17.24	-19.65	-2.10	2.31	2.26	0.19
8.54	-4.77	-1.28	-8.97	-1.19	-6.49
-11.07	4.30	-0.73	-5.36	-1.81	-12.80
: -11.07

-0.10	-0.11	0.11	-0.07: -0.07

0.8	-1.8	0.2	0.2	1.7
-0.2	-1.0	-0.5	2.3	0.2
0.8	-1.7	0.3	0.4	1.6
: -1.0

0.169	-0.032	0.039	-0.105	-0.108: -0.032

0.06	0.19	0.77	-0.92	0.48	1.20	-0.24
-1.14	-0.65	-0.52	1.46	-0.39	-0.27	-0.19
-1.49	-0.73	-0.43	-0.74	-1.06	-1.96	-1.26
: -1.26

-185.5	176.3	23.2	-38.0	15.7	8.5	-98.0: -38.0

-0.7	-1.2	1.2	-0.9: -0.7

-99.2	-48.4	-36.3	162.0	151.4: -36.3
---
-4.836,-4.103,7.128,-4.234,-12.771,4.302
4.348,-8.321,2.293,16.351,10.313,0.049
-7.047,8.648,16.216,-11.360,-5.575,4.773
=> 16.216

1.95,0.20,2.12,-0.69,0.99
-0.11,-2.01,0.06,-0.43,1.40
-0.12,-0.19,-1.16,1.45,1.88
=> -1.16

0.05,-1.29,-0.60,-1.20,0.00
-0.96,-0.40,-1.23,-0.74,-1.50
1.71,1.10,-1.54,1.21,-0.59
=> -1.54

-0.79,1.60,-0.61,-0.31,-2.06
-1.37,1.40,0.81,-2.04,-0.83
0.62,0.48,2.13,-2.15,1.53
=> 2.13

0.4,-0.1,0.2,-0.8,1.1,0.0,0.6
-0.3,0.6,1.4,0.3,0.7,-1.4,-2.3
-0.3,0.4,0.9,0.4,-0.2,-0.3,-1.9
=> 0.9

-1.65,-1.78,-0.46,1.65
-1.13,-0.72,1.26,0.90
1.37,1.84,-0.07,0.82
=> -0.07

231.333,149.031,91.240,211.874,-72.782
227.381,96.495,15.147,227.405,-154.874
221.124,185.228,104.685,215.862,-107.989
=> 104.685
---
[[ 5.42 -1.69 -1.07  3.96  3.73  6.82 -6.88]
 [ 5.47 -1.84  0.44  5.16  3.92  6.71 -5.73]
 [ 5.55 -1.84  0.06  4.84  3.91  6.73 -6.05]
 [ 5.35 -1.61 -1.81  3.34  3.49  6.83 -7.39]
 [ 5.50 -1.78 -0.35  4.62  3.84  6.83 -6.35]] --> -6.35

[[-0.89  0.04 -1.48 -2.78  2.00  1.55]
 [-2.15  3.45  0.47 -1.55  0.22  1.54]
 [ 0.96 -3.44  2.69  5.34 -3.57 -3.18]
 [ 0.54  0.28  1.82  0.86 -0.35 -0.68]
 [ 6.12 -3.27  3.06  3.59 -3.65 -2.27]
 [-1.34 -2.75 -1.99 -1.85  1.88 -0.36]
 [-0.91  1.75  0.10 -2.92 -0.44  4.04]] --> 4.04

[[ 0.42  4.40  0.17 -1.95  1.08 -1.57 -3.07]
 [-0.87  2.42  0.52 -1.55  1.34 -2.54 -2.64]
 [ 1.28  3.65  2.30 -1.35  1.08 -1.47 -2.64]
 [ 0.42  5.63 -0.19 -3.36  1.21 -1.36 -4.15]
 [ 0.13  3.41 -3.73 -0.35 -0.57 -1.68 -0.48]
 [-0.01  1.92  0.17 -0.15  0.83 -2.00 -1.56]] --> -1.56

[[-3.12 -3.16 -0.45 -2.15 -4.45  0.82  5.15 -0.17 -1.57  2.10]
 [ 6.21  1.62 -0.93  1.06 -0.49 -0.85 -4.49 -2.38 -1.82 -1.61]
 [-1.14 -2.36 -0.59 -1.34 -3.63  0.24  2.98 -0.65 -1.31  0.77]
 [ 1.20 -0.40  1.25  0.66 -1.38  0.38  0.29 -0.73 -0.09 -0.25]
 [ 0.07 -0.28 -0.99 -0.66  0.90  0.65  0.01  0.29 -0.18  0.44]] --> 0.44

[[-2.31 -0.65  2.37  1.09 -1.49 -2.30  2.59]
 [ 0.50 -3.30 -1.41 -4.71 -3.17  0.08 -3.03]
 [ 2.03  1.94 -1.88 -0.05  3.13  1.95 -1.34]
 [ 1.55  5.82 -0.76  1.35  3.75 -4.17  1.40]
 [-1.91 -0.41  2.37  5.05  0.19  3.57  3.35]] --> 3.35

[[ 2.32  0.17  0.04 -0.24 -4.47  4.86 -0.10  0.30]
 [-0.24 -0.25 -0.12  0.03  4.70 -5.03  0.04 -0.25]
 [ 6.45  0.01  0.04 -0.01 -0.85  1.11  0.10  0.02]
 [ 6.47 -0.11 -0.01  0.00  0.86 -1.06  0.16 -0.13]
 [-6.30  0.15 -0.05  0.07  1.31 -1.47  0.01  0.19]
 [-0.17 -0.01 -0.09 -0.21 -4.53  4.44 -0.03 -0.04]
 [ 5.25 -0.25 -0.08 -0.23  1.04 -1.62 -0.05  0.21]
 [ 2.72  0.02 -0.06 -0.22 -4.52  4.76 -0.02  0.24]
 [-5.69  0.24 -0.06  0.04 -0.46  0.68  0.08  0.01]
 [-0.09  0.10  0.17 -0.10  4.73 -4.34 -0.02  0.37]
 [ 6.40 -0.23  0.02 -0.18  0.05 -0.63  0.06  0.17]
 [-5.93 -0.12 -0.10 -0.06 -0.87  0.51 -0.22 -0.42]] --> -0.42

[[-0.26 -1.72  1.83 -0.01 -0.09  0.96 -0.73]
 [-1.09 -0.88  0.16  0.04 -2.42  1.86  3.21]
 [ 2.76  1.36 -6.48  0.38  0.29  1.50 -0.15]
 [ 3.88  0.55 -4.12 -0.92 -1.83  1.44 -1.89]
 [ 0.98  2.01 -1.75  0.28 -0.62  1.53  0.97]
 [-1.21 -0.93  5.07 -0.43  2.00  1.14  5.40]
 [ 2.80 -0.19 -2.76  0.32 -0.99  1.27 -0.21]] --> -0.21
---
[[ 0.13 -1.21  0.54 -1.46]
 [-0.46 -0.78 -0.10 -0.37]
 [ 1.79  4.53 -3.12  5.41]] => -1.21

[[-1.24 -0.48  0.07 -0.10]
 [ 1.04 -0.09  0.85 -5.67]
 [ 0.48  0.12 -0.28 -0.68]] => -0.48

[[ 6.97  3.27  0.32  3.87]
 [ 7.36  2.31 -0.03  2.79]
 [ 7.44  1.22 -1.85  2.58]] => 3.27

[[-6.62 -1.09  4.66  0.87]
 [-0.12 -6.51 -4.11  0.46]
 [-0.10 -0.78  0.94 -3.41]] => -1.09

[[ 0.67 -0.50 -0.81 -0.16]
 [ 1.54 -2.77 -1.53  0.73]
 [ 6.54 -7.35 -6.68  5.67]] => -0.50

[[ 1.79  1.79  6.35 -1.07]
 [ 6.58  6.58  6.44 -2.99]
 [-2.39 -2.39  0.44  2.15]] => 1.79
---
[[44 35 49 51 71 19]
 [64 52 54 60 54 40]
 [23 62 49 31 78 53]] ans = 40

[[3 2 1 1]
 [7 2 8 2]
 [7 2 7 2]] ans = 2

[[ 524 -492 -663 -524]
 [ 494 -503 -600 -533]
 [ 545 -673 -651 -568]] ans = -533

[[893 929 800 808]
 [279 247 816 398]
 [242 184 820 375]] ans = 398

[[ 387  329  212   99  119  135  151]
 [-290 -301 -517 -497 -420 -239  -93]
 [ 358  580  387  305  210  138   87]] ans = -93

[[ 15  40  -6  -5]
 [  2 -15  20 -32]
 [ 18  39  -9 -16]] ans = -32
---
[-713 -609 -797  514] out -713, 514

[52 30 53 58 15 22 92] out 52, 92

[770 663 814 118 225 457] out 770, 457

[ 48  -8  26  11 -28  13   4] out 48, 4

[42 79 62 35 18] out 42, 18

[-803  -37 -505  795 -642] out -803, -642

[[ 29   9  25  13   6  28]
 [  7   1   7  27 -33   9]] out 29, 9

[ 756 -153  550 -279 -546   59] out 756, 59

[-168  617 -353 -149 -504 -606] out -168, -606
---
789  270  352  242  481  380  370 ⇒ 370, 789

119  931  140  842  749  531  739 ⇒ 739, 119

3  1  7  7
3  3  7  6
⇒ 7, 3

51  45  21  46  84  71  60 ⇒ 60, 51

31  47  76  50
23  47  58  31
⇒ 50, 23

7  6  1  5  7  7  5 ⇒ 5, 7

4  3  3  8  2
3  3  2  5  3
2  4  3  3  2
⇒ 2, 2
---
[-2.33 -0.18 -4.22  5.56  6.54] Answer: 6.54, 5.56

[-5.23 -7.28  1.70  1.17] Answer: 1.70, 1.17

[-4.31  2.06  6.41  5.12] Answer: 6.41, 5.12

[ 6.14 -5.35 -3.78 -5.75  3.74  5.27 -1.49] Answer: 6.14, 5.27

[[0.61 1.09 1.18 1.01 1.63]
 [5.37 2.52 1.87 2.36 1.68]
 [0.70 1.11 1.36 1.34 1.56]] Answer: 5.37, 2.52

[-2.53  2.07 -1.32  5.69] Answer: 5.69, 2.07

[[ 3.44  1.65 -0.97 -7.44]
 [ 0.17 -3.98  3.32 -2.12]] Answer: 3.44, 3.32

[ 6.06 -0.90  0.21 -1.03 -1.66] Answer: 6.06, 0.21

[-0.70 -5.77 -1.23 -3.28] Answer: -0.70, -1.23
---
[ 5.60  5.32 -1.98  5.16  0.36 -3.23  0.56] | 0.56
[ 3.14 -2.17  0.75 -5.73  0.28 -3.73 -4.63] | -4.63
[ 0.48 -7.62 -3.50 -1.58] | -1.58
[-4.83  4.16  2.89  5.58] | 5.58
[ 4.02  5.41  0.15 -5.53  2.32] | 2.32
[-4.35  2.80  0.26  4.08 -2.35  7.47 -0.71] | -0.71
